128 stands for zero in the data rows.
Each row of this table is followed by its label. One hidden rule gives the labels. It looks at one to three of the table's principal directions, none of them among the few with the most spread.
98 142 161 144 122 117 133 117 105 131 88 154 146 137 118 100 117 159 159 145 118 135 120 109 113 156 99 134 75 178 105 123 124 P
145 129 167 143 145 130 92 125 128 115 115 131 131 143 129 140 140 135 144 120 135 143 124 114 157 126 121 117 143 140 126 121 141 S
169 81 98 118 127 180 105 168 151 99 173 93 125 109 165 141 149 42 82 107 67 116 110 171 169 127 113 155 188 110 99 100 131 P
101 139 178 121 133 96 117 92 106 99 102 117 148 118 83 131 151 155 192 142 122 136 120 86 178 185 100 115 100 161 134 110 129 P
137 128 125 147 135 135 49 82 97 147 91 99 129 139 76 125 148 126 146 133 81 147 82 131 201 217 105 58 140 131 103 113 125 P
128 123 132 128 130 132 115 128 125 124 129 124 127 121 123 129 122 124 122 134 121 130 123 131 148 139 126 123 132 128 133 127 125 O
128 135 128 113 127 131 136 140 138 107 139 105 116 114 144 138 128 127 125 138 141 122 143 128 137 121 136 132 133 112 167 141 124 S
105 142 158 103 133 88 148 99 133 67 131 104 108 118 89 171 103 152 160 138 184 134 167 81 182 121 142 119 149 94 184 134 128 P
115 123 130 124 121 133 130 133 116 142 124 128 154 109 130 100 158 122 143 138 82 118 104 136 121 169 102 142 90 167 109 114 123 S
121 126 142 112 135 108 131 117 136 119 146 124 117 114 103 146 115 140 130 134 155 134 147 115 157 119 145 122 144 108 154 131 132 O
107 140 152 117 129 110 122 102 111 88 106 98 135 115 100 141 147 136 167 141 125 125 123 97 171 178 113 110 116 136 155 123 117 O
117 128 202 147 154 124 79 125 112 84 102 130 143 142 108 136 123 137 151 132 135 161 123 101 179 160 93 130 120 173 111 105 137 P
152 115 44 116 117 149 91 102 115 168 138 76 122 106 99 129 163 89 106 125 66 110 80 169 166 194 140 68 158 83 138 132 109 Z
107 132 121 131 117 130 164 151 115 137 120 154 157 119 150 97 128 134 127 136 116 113 119 135 64 128 116 165 69 168 124 132 115 Y
148 83 95 128 127 156 114 154 145 198 182 154 135 109 138 100 139 85 70 117 73 126 107 186 112 119 133 150 147 135 62 104 140 P
114 130 207 147 143 122 103 136 129 131 116 170 125 137 127 112 88 169 134 150 149 160 149 112 147 112 112 142 110 170 109 123 146 G
138 119 125 125 127 142 126 147 136 134 143 129 134 124 144 117 132 116 123 127 108 128 126 144 126 122 115 147 126 137 113 120 136 G
131 123 142 137 127 138 128 139 131 119 123 133 139 140 145 118 141 115 139 120 108 130 123 128 120 130 102 149 121 154 90 109 137 P
115 136 121 134 118 131 144 134 127 152 119 144 121 130 143 109 114 141 114 140 131 123 134 135 91 120 136 131 108 134 124 141 120 G
117 139 171 128 139 113 156 136 139 63 120 124 124 145 151 160 141 123 146 111 178 127 158 87 114 95 132 154 141 131 138 123 131 O
107 148 144 144 127 125 132 131 106 132 92 145 149 138 135 104 131 153 146 139 128 129 116 118 89 149 110 133 73 171 126 134 119 O
115 145 219 141 150 108 165 161 136 65 111 173 151 147 175 144 130 158 158 117 199 133 163 76 80 58 126 189 100 178 148 130 140 S
149 122 99 129 123 139 125 122 141 129 136 110 112 146 132 141 136 102 122 107 120 127 129 137 135 119 131 117 167 98 103 119 135 P
162 113 130 136 140 139 81 121 143 165 147 131 108 134 120 135 130 125 109 120 122 144 125 146 167 115 145 98 176 104 114 125 147 S
90 159 243 150 146 90 142 121 115 64 76 170 137 154 129 138 97 192 182 142 200 151 164 54 125 102 112 152 88 182 145 131 135 O
123 124 177 147 137 121 160 143 139 111 120 174 134 149 167 135 142 124 126 103 159 124 147 101 75 73 138 167 134 158 91 116 136 Z
94 148 169 120 120 97 167 114 133 115 115 147 109 125 122 128 95 174 153 151 171 129 169 91 123 103 139 135 111 129 151 142 128 G
116 137 134 132 129 126 98 115 111 149 112 122 127 120 105 112 122 149 132 151 115 138 115 133 150 171 120 100 106 139 137 135 122 S
135 131 155 135 141 112 92 104 125 138 122 135 126 142 89 134 113 156 151 130 140 155 129 116 173 135 121 103 137 127 121 121 147 P
120 121 118 108 124 107 131 94 121 122 136 108 129 104 86 144 145 124 146 130 118 117 120 115 171 159 138 105 144 108 146 121 121 Y
110 150 141 150 126 127 123 131 110 160 95 155 141 147 132 91 112 165 139 144 128 141 121 130 84 141 108 129 70 170 109 137 127 P
153 106 142 153 141 148 110 160 146 171 150 181 129 148 154 111 103 125 86 114 130 147 132 156 98 71 132 155 141 145 76 119 152 Y
104 150 125 115 121 109 162 122 116 93 111 112 140 122 122 133 131 142 159 136 146 116 134 105 112 143 121 136 94 133 166 138 114 P
152 121 88 115 118 144 157 144 156 119 155 108 104 130 166 148 139 93 102 107 136 107 145 142 107 83 154 138 174 81 136 136 128 S
107 131 118 122 118 120 135 110 113 140 117 123 129 111 110 117 131 134 130 144 113 118 118 126 130 163 131 112 110 132 135 133 112 Q
171 116 119 149 145 162 90 160 139 122 138 126 132 158 160 138 134 96 101 99 124 142 116 154 123 101 120 138 158 125 104 119 143 O
144 113 143 154 141 156 87 154 128 159 130 154 136 141 148 106 126 117 97 124 106 146 111 156 117 125 114 138 125 160 83 116 139 O
146 109 93 142 119 166 134 168 142 159 146 149 123 138 173 104 109 96 73 118 104 125 124 173 78 93 127 158 134 130 84 126 130 P
134 142 147 150 144 138 80 128 110 111 97 114 137 154 122 130 129 134 140 128 130 151 111 125 146 160 103 109 115 148 125 126 129 Y
102 138 186 119 143 88 111 91 112 87 111 119 133 117 72 152 122 163 174 143 158 145 138 80 196 160 122 107 124 136 163 122 130 Y
144 128 92 125 130 144 110 132 118 115 127 95 139 125 128 137 149 102 123 119 109 121 102 144 137 156 122 115 132 115 147 130 118 O
130 123 138 135 137 124 104 119 120 160 127 147 127 117 113 124 125 143 112 137 129 132 117 133 139 134 147 105 131 130 139 137 125 S
151 134 75 126 122 158 135 158 139 101 135 92 116 141 167 142 122 95 99 115 133 118 130 153 104 109 132 136 145 94 152 145 119 P
75 152 221 117 131 62 206 113 138 87 116 179 128 129 122 141 104 195 184 140 215 130 193 49 98 67 141 171 95 156 150 131 139 O
113 153 179 139 137 98 118 91 112 77 82 120 130 158 95 150 123 161 190 127 160 147 138 73 167 148 106 108 123 140 131 120 135 P
110 138 149 129 126 110 178 138 150 106 133 155 101 149 147 141 80 147 115 125 194 133 181 105 88 56 150 158 138 112 128 140 134 P
123 126 59 100 100 132 152 120 127 162 148 103 122 98 112 109 119 123 123 147 90 108 120 157 128 154 130 118 114 99 146 139 115 P
123 143 74 136 102 138 164 131 119 162 107 137 128 140 150 100 120 133 120 130 114 108 119 145 59 125 130 128 95 125 119 148 112 P
117 143 153 137 132 98 138 108 123 137 112 163 130 148 100 127 90 178 153 132 169 146 145 103 121 102 132 124 110 134 131 136 140 P
153 115 134 150 138 162 79 146 121 115 117 123 138 145 142 124 126 102 115 119 96 143 102 146 152 145 98 129 139 147 97 112 134 P
114 148 132 115 122 100 153 108 137 126 128 126 107 133 109 138 103 164 149 139 169 133 160 106 132 107 142 118 128 102 155 143 133 P
141 93 76 120 114 152 132 141 139 193 170 139 127 100 137 103 144 88 78 123 72 110 107 178 109 131 142 135 144 120 87 117 125 O
131 122 83 119 111 135 126 113 116 163 129 116 136 110 112 108 142 121 131 136 80 113 99 149 134 167 121 108 116 123 125 128 118 G
141 133 67 120 116 139 127 123 125 157 133 98 130 129 126 118 154 111 129 122 97 117 107 154 113 156 124 109 124 108 124 131 123 Q
134 130 153 129 140 117 134 130 150 93 139 135 97 146 130 164 87 136 114 119 190 143 169 107 144 68 154 132 173 93 145 136 139 P
144 123 109 138 130 137 152 151 149 138 146 151 115 153 159 135 108 116 93 104 159 129 148 141 77 62 150 151 152 108 108 134 136 P
120 147 126 129 122 111 195 142 152 116 130 156 103 153 167 145 99 147 115 115 203 118 179 107 52 38 168 154 137 100 147 155 129 O
118 127 117 128 115 129 129 119 117 164 120 138 136 115 121 100 134 137 133 143 94 120 111 138 120 155 120 121 102 145 114 128 122 G
137 131 99 124 122 142 127 135 119 125 123 109 140 120 138 123 145 115 130 128 105 114 108 142 122 148 121 125 115 128 146 134 117 V
139 137 138 130 138 109 132 113 149 121 135 136 87 150 121 164 90 149 114 118 197 141 169 108 138 66 171 107 181 75 152 148 139 O
90 158 177 134 121 79 147 78 106 138 81 164 129 132 85 118 101 207 186 155 162 134 143 75 134 137 131 102 86 149 149 143 126 G
164 90 93 126 128 174 91 155 136 135 160 105 140 113 145 121 153 64 96 114 56 123 93 176 159 152 105 140 157 128 91 102 133 P
119 135 103 117 115 116 146 111 123 139 126 124 124 120 108 125 115 143 137 138 129 121 130 127 127 135 135 116 118 111 147 139 121 P
122 131 122 140 129 128 66 82 88 141 88 104 134 121 70 121 134 135 144 146 85 138 82 128 194 221 110 62 120 135 128 124 111 P
135 129 42 120 105 141 118 107 116 190 129 103 115 116 105 108 125 121 105 139 86 114 100 169 125 170 141 80 127 90 134 146 110 P
140 121 125 136 134 130 116 120 127 121 125 122 135 143 123 139 155 107 135 105 118 130 115 124 134 136 122 122 147 128 100 111 134 P
127 125 80 115 111 133 136 116 125 161 136 111 119 109 119 118 138 118 116 136 98 110 115 148 126 152 140 107 130 105 134 137 115 O
116 145 143 134 128 125 159 150 140 106 123 146 109 148 157 132 80 148 112 133 182 136 167 117 87 73 140 154 120 122 143 148 128 P
114 136 137 127 131 115 112 104 106 126 107 117 140 117 99 128 148 139 149 137 118 127 108 115 150 177 123 102 110 141 144 128 117 Z
143 140 58 126 116 154 106 133 107 144 115 89 141 123 126 112 133 119 124 138 87 118 89 165 126 178 112 101 101 116 159 147 109 O
118 128 121 131 118 127 152 134 125 150 125 151 141 128 136 105 128 135 131 130 116 120 125 133 89 123 121 147 99 149 108 127 127 P
125 131 131 128 125 111 127 107 123 169 125 153 129 122 104 115 117 162 138 139 130 130 126 125 131 126 139 110 116 129 134 136 132 V
Here are more rows. What is the label of each one?
149 109 103 127 121 151 107 134 129 160 142 126 137 118 131 108 140 108 119 128 74 125 103 160 144 147 112 127 132 133 101 116 134 -> G
140 127 167 133 145 104 103 95 129 108 120 130 123 142 94 160 134 143 159 113 153 144 134 94 182 122 135 102 166 115 130 117 144 -> O
141 119 95 134 121 155 125 153 126 159 136 136 141 123 152 102 132 112 104 128 92 119 106 163 97 130 120 141 111 141 114 130 125 -> O
107 157 146 121 125 100 147 118 113 130 108 144 144 123 109 115 105 188 171 153 155 132 137 106 117 128 121 129 71 146 176 150 127 -> Z
178 82 49 127 121 179 118 169 157 206 192 140 119 114 168 109 140 65 42 104 73 112 106 209 94 91 153 142 175 98 81 122 135 -> Z
120 135 138 107 129 106 124 101 134 90 134 94 108 123 87 157 105 141 155 138 152 140 151 104 194 139 127 109 153 93 160 127 133 -> P
134 121 138 120 139 120 87 104 126 133 138 109 118 115 87 142 127 132 131 136 123 142 123 126 196 156 133 93 155 109 142 123 133 -> O
118 147 166 135 132 119 174 149 140 82 112 146 124 148 177 144 128 139 137 117 184 119 163 93 73 69 140 163 122 139 144 140 127 -> S
124 141 152 121 134 113 106 106 129 105 120 107 103 127 101 149 103 153 143 146 156 143 148 107 186 136 134 98 147 103 167 140 130 -> G
107 145 156 134 122 117 161 138 124 134 108 159 135 129 152 108 122 161 143 141 146 121 142 111 80 107 127 150 84 160 134 140 125 -> S
116 137 185 108 142 90 130 105 137 80 136 118 120 121 92 162 115 161 173 137 175 144 163 82 192 117 130 126 144 116 169 124 144 -> O
131 126 51 122 100 154 163 150 120 161 131 120 152 119 158 91 151 99 117 125 72 97 97 169 61 147 112 149 87 138 110 131 112 -> P
123 137 141 127 126 115 125 118 127 163 126 148 122 121 116 113 110 167 136 148 138 134 136 126 131 121 137 115 112 130 144 142 134 -> S
97 146 174 134 128 99 131 112 108 151 103 168 144 122 101 100 100 192 162 159 142 141 132 105 125 139 117 127 70 170 140 137 130 -> O
148 126 82 124 124 166 135 173 132 101 139 95 144 128 178 128 154 81 107 113 105 111 111 160 92 129 114 157 120 127 140 131 117 -> O
99 141 178 137 134 111 107 103 96 96 83 124 152 128 97 122 138 151 177 144 116 139 110 93 164 190 92 117 89 175 125 114 121 -> P
128 121 96 109 117 140 121 122 118 119 132 81 145 103 120 122 179 92 146 130 69 110 96 142 154 193 103 121 120 133 126 112 117 -> G
113 122 156 109 126 109 154 131 133 121 147 141 146 103 121 122 136 141 154 137 125 123 138 115 133 123 118 159 106 150 134 117 136 -> O
143 115 144 147 135 146 115 146 135 143 131 148 141 147 154 114 150 109 123 110 107 136 118 140 106 118 110 149 129 159 71 106 144 -> G
116 125 152 111 127 106 137 117 125 152 139 142 153 101 109 110 158 151 166 140 107 123 121 118 138 147 117 138 96 159 129 116 138 -> S
100 154 153 130 124 89 157 95 118 115 97 148 114 139 101 139 91 180 156 141 183 132 155 84 123 111 146 111 114 119 158 148 122 -> P
108 143 143 124 122 114 118 101 106 125 99 116 137 117 99 116 130 157 170 152 111 129 116 110 161 180 107 105 95 146 146 130 121 -> G
138 102 80 124 116 161 142 162 132 163 157 131 148 108 163 99 163 77 90 117 68 105 100 176 81 136 121 160 117 145 89 115 120 -> O
113 132 109 115 117 121 171 131 131 142 134 129 128 110 150 123 163 120 120 126 130 98 131 127 78 123 153 135 118 125 141 138 113 -> S
96 157 185 123 130 100 165 124 133 54 102 123 106 139 139 157 99 160 156 141 199 130 178 71 129 97 136 141 125 123 175 145 122 -> G
138 135 137 136 132 138 125 138 137 89 117 116 106 148 152 151 111 120 117 120 157 132 146 117 132 100 135 127 156 108 142 137 127 -> G
103 154 179 135 130 77 177 102 144 150 116 187 98 149 124 139 93 198 143 131 220 135 185 78 83 48 178 124 131 115 142 153 140 -> S
119 130 135 135 127 132 118 129 121 121 117 127 126 133 122 121 108 132 126 138 124 138 127 129 137 142 115 127 118 138 120 126 125 -> P
158 94 57 122 104 185 126 168 130 165 155 114 152 102 173 88 165 63 94 122 23 97 80 195 104 155 101 156 119 143 87 112 120 -> G
A new table starts here. A hidden rule labels the rows of this table. It goes by one to three of the table's principal directions, not those with the most spread.
155 202 122 152 95 125 123 138 102 94 132 133 193 188 112 168 120 130 109 112 117 145 158 101 98 134 160 139 94 150 91 167 88 g
138 120 107 127 131 131 99 134 147 118 137 93 127 124 120 123 116 129 138 152 93 122 135 131 137 144 111 133 160 116 122 123 154 e
125 94 107 110 153 144 129 136 101 109 145 150 110 148 120 143 99 136 109 154 136 99 116 134 140 106 133 93 120 114 111 133 138 i
123 91 105 102 147 150 127 137 107 105 143 133 108 132 118 137 104 130 112 160 130 112 115 139 142 108 115 96 124 103 110 129 143 i
159 217 111 95 83 129 140 137 91 60 114 128 172 163 134 108 138 95 52 115 152 173 125 111 122 84 115 129 28 136 111 222 62 g
104 67 114 138 160 109 112 118 157 164 121 116 88 114 114 118 112 147 178 165 99 92 120 134 150 142 108 123 207 133 136 91 199 g
128 124 124 137 163 132 95 120 153 150 125 115 100 107 132 125 120 137 158 147 90 99 105 146 148 117 150 130 194 149 128 99 158 e
127 109 119 128 128 146 110 126 103 107 139 126 143 141 132 159 116 144 126 138 126 117 125 126 127 127 131 116 137 148 113 113 121 h
142 150 115 133 118 139 106 116 122 114 155 97 162 150 110 174 121 132 140 145 124 123 144 119 106 125 150 127 152 131 123 112 117 h
116 113 109 87 130 125 124 119 136 126 112 115 87 117 125 104 129 106 122 161 135 127 121 140 164 93 106 117 140 100 144 130 138 i
144 142 137 150 120 131 120 150 140 122 138 121 148 128 129 111 123 134 136 108 97 145 145 116 115 166 122 146 121 129 113 138 130 e
133 173 121 108 161 111 156 106 160 181 134 150 105 135 106 139 123 115 126 145 157 82 116 139 120 82 195 120 140 104 175 126 129 f
118 100 127 137 120 122 92 122 177 142 110 75 141 88 135 107 125 141 178 134 58 145 128 127 129 178 80 169 181 152 125 89 181 f
124 126 135 148 127 98 133 132 167 168 114 120 93 106 127 98 155 119 143 124 131 122 147 136 146 157 120 146 162 99 162 123 144 h
126 118 154 119 112 132 143 141 123 111 126 125 136 110 151 86 143 114 112 96 145 167 127 125 127 142 90 136 78 117 131 148 115 i
142 219 159 103 122 120 156 146 135 141 101 178 142 148 151 76 128 116 103 84 151 139 120 111 130 105 161 145 56 155 147 176 76 f
123 146 123 121 121 107 124 123 140 138 102 122 115 128 132 110 142 119 125 135 136 124 127 131 150 120 120 137 140 134 146 139 127 d
126 94 130 131 126 138 123 136 113 110 151 119 141 144 121 143 115 132 134 131 127 135 145 121 120 145 116 118 125 107 110 119 137 i
127 139 123 158 100 87 151 109 156 158 112 117 133 118 106 124 153 120 149 119 117 151 153 112 101 151 114 156 138 126 145 136 143 i
120 117 156 140 222 126 142 133 150 192 168 173 112 157 107 143 72 158 178 138 129 48 102 133 112 114 208 99 171 129 131 94 187 f
140 161 128 138 96 127 100 119 142 119 117 89 151 109 145 125 156 126 130 117 117 148 134 125 126 145 116 157 145 157 142 122 103 g
144 118 116 181 92 126 117 142 96 75 137 107 174 149 109 145 125 135 132 115 73 181 157 101 95 168 89 138 112 143 56 162 140 e
110 91 132 115 148 146 128 136 116 136 140 134 96 118 127 136 125 139 136 150 161 102 120 141 147 124 121 100 155 111 139 96 134 f
136 143 127 115 175 153 134 135 115 140 163 157 107 144 124 171 116 130 98 143 176 68 112 159 137 93 200 91 132 90 145 114 106 e
127 88 103 149 132 126 102 128 156 136 144 87 129 117 94 130 100 149 190 164 56 130 146 110 111 169 91 137 196 131 105 97 195 f
150 181 121 147 103 126 103 113 110 88 119 98 175 135 141 145 147 120 105 114 112 152 113 126 113 112 132 145 115 178 105 160 100 d
130 175 134 146 158 103 144 108 150 183 117 160 120 136 118 142 128 136 143 124 134 86 110 131 116 103 194 133 154 159 152 125 133 i
141 114 85 155 101 119 122 132 120 99 146 94 149 146 86 164 123 129 124 156 100 141 163 116 105 160 97 127 141 97 97 145 152 e
156 198 150 162 93 141 112 126 106 95 121 118 180 119 162 146 168 123 92 74 129 165 120 132 106 132 152 156 91 178 112 151 60 d
109 111 113 132 136 100 126 100 159 160 84 123 96 92 130 114 141 124 145 140 93 123 101 146 146 116 115 147 166 151 136 117 168 i
118 105 121 99 156 170 118 140 100 116 149 141 106 132 125 159 105 142 123 160 153 94 112 144 147 103 142 88 145 114 120 96 121 h
131 85 116 178 116 153 93 130 101 98 151 101 150 126 118 197 128 152 145 134 86 136 146 134 110 168 124 127 172 135 76 89 138 d
111 101 86 82 89 140 108 111 86 78 130 81 118 152 113 183 149 104 92 189 193 127 151 142 164 95 93 95 144 76 143 117 95 f
132 148 130 132 108 119 132 128 139 132 104 135 130 115 142 115 146 120 111 107 120 143 132 131 133 137 127 150 109 135 135 140 109 d
131 122 115 146 105 125 157 145 93 105 128 157 128 146 110 143 133 125 99 121 139 149 151 118 117 138 114 115 86 104 99 163 112 d
143 133 123 125 75 128 127 156 103 68 127 114 164 153 128 91 126 117 109 111 111 191 165 91 121 157 66 137 67 122 94 182 108 g
138 135 141 117 125 147 132 126 110 100 139 126 152 117 146 116 127 123 109 107 131 152 105 126 110 112 120 126 83 147 116 145 111 e
119 91 135 156 95 139 98 118 101 99 126 93 141 113 144 155 157 133 139 121 126 158 140 130 132 151 97 134 156 149 110 99 113 i
141 173 133 133 93 123 151 128 128 132 130 140 164 143 121 144 139 125 115 102 143 148 156 108 95 143 147 147 87 126 139 140 86 h
139 94 98 170 111 141 60 121 137 96 156 36 159 113 108 167 127 148 174 165 61 138 147 124 113 178 84 142 219 144 94 88 171 e
118 98 123 108 150 141 142 144 132 132 148 140 125 145 101 138 86 135 144 149 113 118 137 125 119 135 126 112 122 87 107 114 163 h
134 169 123 126 120 141 135 142 90 107 137 151 142 176 111 177 124 125 100 135 163 118 146 128 128 109 166 106 108 109 109 142 86 d
108 85 120 124 136 145 98 125 157 150 133 91 110 99 113 146 115 147 186 165 94 116 136 135 136 156 106 133 209 119 130 57 170 h
130 117 159 152 200 145 128 140 124 159 162 169 111 137 137 151 107 149 134 115 143 67 100 154 129 119 203 102 149 127 125 103 141 e
146 179 120 115 96 127 120 119 124 108 110 122 152 131 146 118 144 117 99 113 129 147 126 119 127 112 132 146 97 159 138 156 82 f
134 113 101 133 122 130 118 129 135 116 154 91 145 138 96 158 114 131 139 158 110 127 150 123 109 150 109 126 152 96 116 119 156 g
134 127 139 140 193 119 129 144 161 166 161 143 126 156 107 129 81 143 157 138 107 74 124 132 118 140 175 119 157 104 124 119 185 e
144 148 119 136 100 139 106 138 121 96 128 110 160 140 127 136 122 130 128 123 92 154 147 113 119 146 118 143 121 142 100 136 113 g
143 85 95 153 90 162 84 124 70 51 158 87 159 141 128 195 137 135 103 142 112 150 151 129 121 143 106 113 138 129 81 119 101 d
120 157 139 122 144 112 134 121 127 160 99 166 88 130 154 124 157 122 99 120 185 85 110 153 171 95 174 120 136 139 173 130 90 h
128 110 119 100 111 134 128 132 124 100 130 102 121 112 139 106 142 107 98 135 148 148 129 138 144 126 84 125 101 93 140 144 120 d
121 77 119 117 106 136 124 134 109 94 146 105 139 139 120 133 120 125 129 141 131 152 152 115 125 148 81 118 116 99 114 125 136 h
121 86 150 127 168 119 145 150 148 147 142 137 92 112 132 68 117 123 138 122 132 120 118 135 141 142 103 116 123 91 136 140 175 h
115 141 150 137 115 100 143 123 157 152 79 135 121 97 142 68 142 121 154 98 91 170 116 117 129 137 96 164 117 165 124 144 149 h
137 159 120 115 132 138 122 128 117 120 141 127 131 153 120 161 126 119 109 144 155 108 134 138 134 104 165 114 131 106 135 127 102 d
140 118 140 138 132 149 127 134 91 100 148 145 137 132 146 132 129 134 106 107 142 133 117 125 120 118 138 111 98 147 112 140 99 i
133 140 114 99 112 142 104 141 106 79 113 113 125 137 149 117 136 109 81 137 139 138 123 143 168 108 107 122 104 117 118 157 99 h
125 108 103 124 127 130 132 118 124 130 136 123 115 123 106 145 122 134 136 156 126 119 130 125 121 121 119 115 148 122 130 117 141 h
133 185 125 162 124 103 137 113 143 162 119 134 158 149 102 172 131 140 149 125 121 111 137 118 95 135 172 146 153 156 129 123 130 f
116 127 132 113 141 111 157 149 125 134 119 159 110 154 115 105 115 119 114 132 154 119 135 126 144 123 119 113 98 91 126 158 142 e
138 131 94 114 114 137 109 118 99 82 134 105 141 152 116 156 121 118 104 158 123 133 129 127 133 98 121 112 125 126 105 148 118 i
128 159 158 102 158 119 150 130 161 174 114 170 105 120 153 79 123 120 125 101 145 106 108 134 142 106 170 137 104 132 171 132 117 i
Which label does each new row get?
113 111 123 102 112 110 133 137 115 112 83 159 111 146 146 78 118 123 115 123 118 145 128 112 165 117 93 130 92 150 118 163 127 ~ f
107 144 168 120 150 100 135 126 183 198 96 137 94 100 153 74 149 126 158 110 153 104 116 140 159 137 138 152 161 135 189 103 139 ~ g
103 54 106 113 143 113 125 135 149 143 121 121 85 123 111 100 105 135 157 167 106 111 138 127 157 149 78 118 166 97 132 112 192 ~ g
134 118 123 160 109 149 131 137 95 109 154 134 153 140 107 179 124 149 137 126 123 140 152 112 94 154 130 118 129 132 94 112 113 ~ h
141 148 115 107 75 137 126 140 102 70 149 91 188 173 105 147 118 112 113 136 136 176 174 96 102 142 92 130 81 95 104 156 102 ~ h
101 67 134 137 180 142 131 115 132 172 137 143 67 85 129 156 134 146 150 149 149 77 95 169 147 117 151 100 194 116 147 65 159 ~ i
144 90 119 160 120 147 97 131 108 92 169 89 150 125 129 161 133 137 124 130 115 133 143 131 114 159 114 122 148 118 108 114 129 ~ e
132 141 153 113 100 131 142 130 90 77 101 137 142 108 178 71 163 103 72 79 159 185 94 128 138 99 85 131 37 164 120 191 81 ~ f
132 140 176 149 147 126 128 145 169 158 118 136 139 90 161 72 127 138 156 75 85 146 109 128 117 166 128 166 117 161 126 122 148 ~ g
136 187 150 140 93 111 144 131 144 143 102 137 148 124 135 101 150 120 135 90 123 165 146 107 112 143 131 163 102 151 138 146 96 ~ f
138 136 127 122 111 132 130 120 111 106 130 128 133 129 137 122 140 114 109 118 137 150 129 122 125 108 128 125 101 132 128 147 101 ~ f
108 74 173 164 226 138 133 136 148 192 166 160 93 110 126 140 97 164 185 124 123 62 90 155 121 139 181 103 192 128 123 67 198 ~ g
126 91 125 102 172 145 127 137 132 131 149 138 97 117 136 112 106 131 115 145 139 92 102 149 148 112 132 103 130 103 140 121 150 ~ d
126 130 138 129 140 112 149 131 169 169 119 142 112 107 125 92 123 128 147 116 110 127 129 125 121 145 129 146 127 119 149 125 152 ~ i
129 146 114 114 121 129 121 109 166 154 116 106 126 97 127 145 139 123 133 138 114 120 125 145 125 130 142 152 153 120 157 97 127 ~ f
110 57 141 124 174 143 131 153 115 134 143 169 94 142 134 118 90 148 139 133 124 95 122 135 153 138 132 98 132 108 109 109 163 ~ d
127 97 114 124 140 141 93 141 129 107 116 120 113 119 142 107 109 138 132 140 74 125 116 135 158 136 105 129 149 146 99 125 153 ~ e
122 109 124 100 138 139 134 134 101 109 120 160 117 140 145 114 112 131 102 129 142 118 108 129 148 102 124 108 92 140 122 145 117 ~ h
120 97 112 137 132 137 107 132 124 119 125 123 134 131 120 146 104 151 151 146 85 122 127 123 128 146 112 127 157 150 96 107 158 ~ f
128 139 143 114 149 137 131 128 121 143 138 150 108 135 145 137 137 125 108 125 183 92 120 145 149 104 171 110 129 116 163 116 94 ~ d
129 128 137 161 117 111 122 127 154 148 110 122 124 105 129 100 138 134 165 110 79 152 137 115 120 158 113 157 154 156 120 123 149 ~ g
125 115 124 94 137 127 127 118 146 133 131 111 110 114 137 108 130 110 117 141 144 121 118 142 145 109 120 126 126 100 159 125 134 ~ i
127 152 132 135 124 103 167 130 131 159 117 174 122 151 111 119 125 130 132 116 144 123 145 106 114 127 150 128 106 129 141 148 120 ~ h
127 161 143 151 103 106 144 117 114 134 114 131 134 130 139 146 179 114 98 103 189 133 136 138 128 126 142 134 114 127 154 144 83 ~ e
113 53 94 121 166 140 132 127 106 131 163 137 76 140 96 174 108 135 124 184 158 74 133 150 148 113 136 74 172 65 129 100 160 ~ e
136 145 119 140 122 141 103 122 125 112 148 89 153 132 118 179 137 127 125 143 131 122 134 142 118 133 141 129 156 117 121 110 120 ~ d
129 189 153 156 53 91 113 109 158 141 87 77 172 111 147 110 191 116 152 91 134 183 163 105 118 170 98 191 144 171 165 125 88 ~ f
128 172 145 84 118 122 148 137 165 144 94 140 124 106 147 59 128 107 120 105 119 157 117 123 138 118 114 157 78 127 152 151 117 ~ h
129 163 107 105 64 113 135 108 81 70 85 116 139 135 146 120 175 92 64 123 170 179 124 124 147 81 86 129 67 148 128 191 65 ~ f
114 117 134 109 175 131 109 125 196 194 138 105 97 98 118 117 105 144 189 162 109 77 118 144 141 143 145 137 213 113 172 59 181 ~ f
123 125 111 100 104 133 117 132 116 99 106 114 111 123 142 117 147 108 93 142 146 141 131 142 166 115 98 125 116 107 134 143 104 ~ e
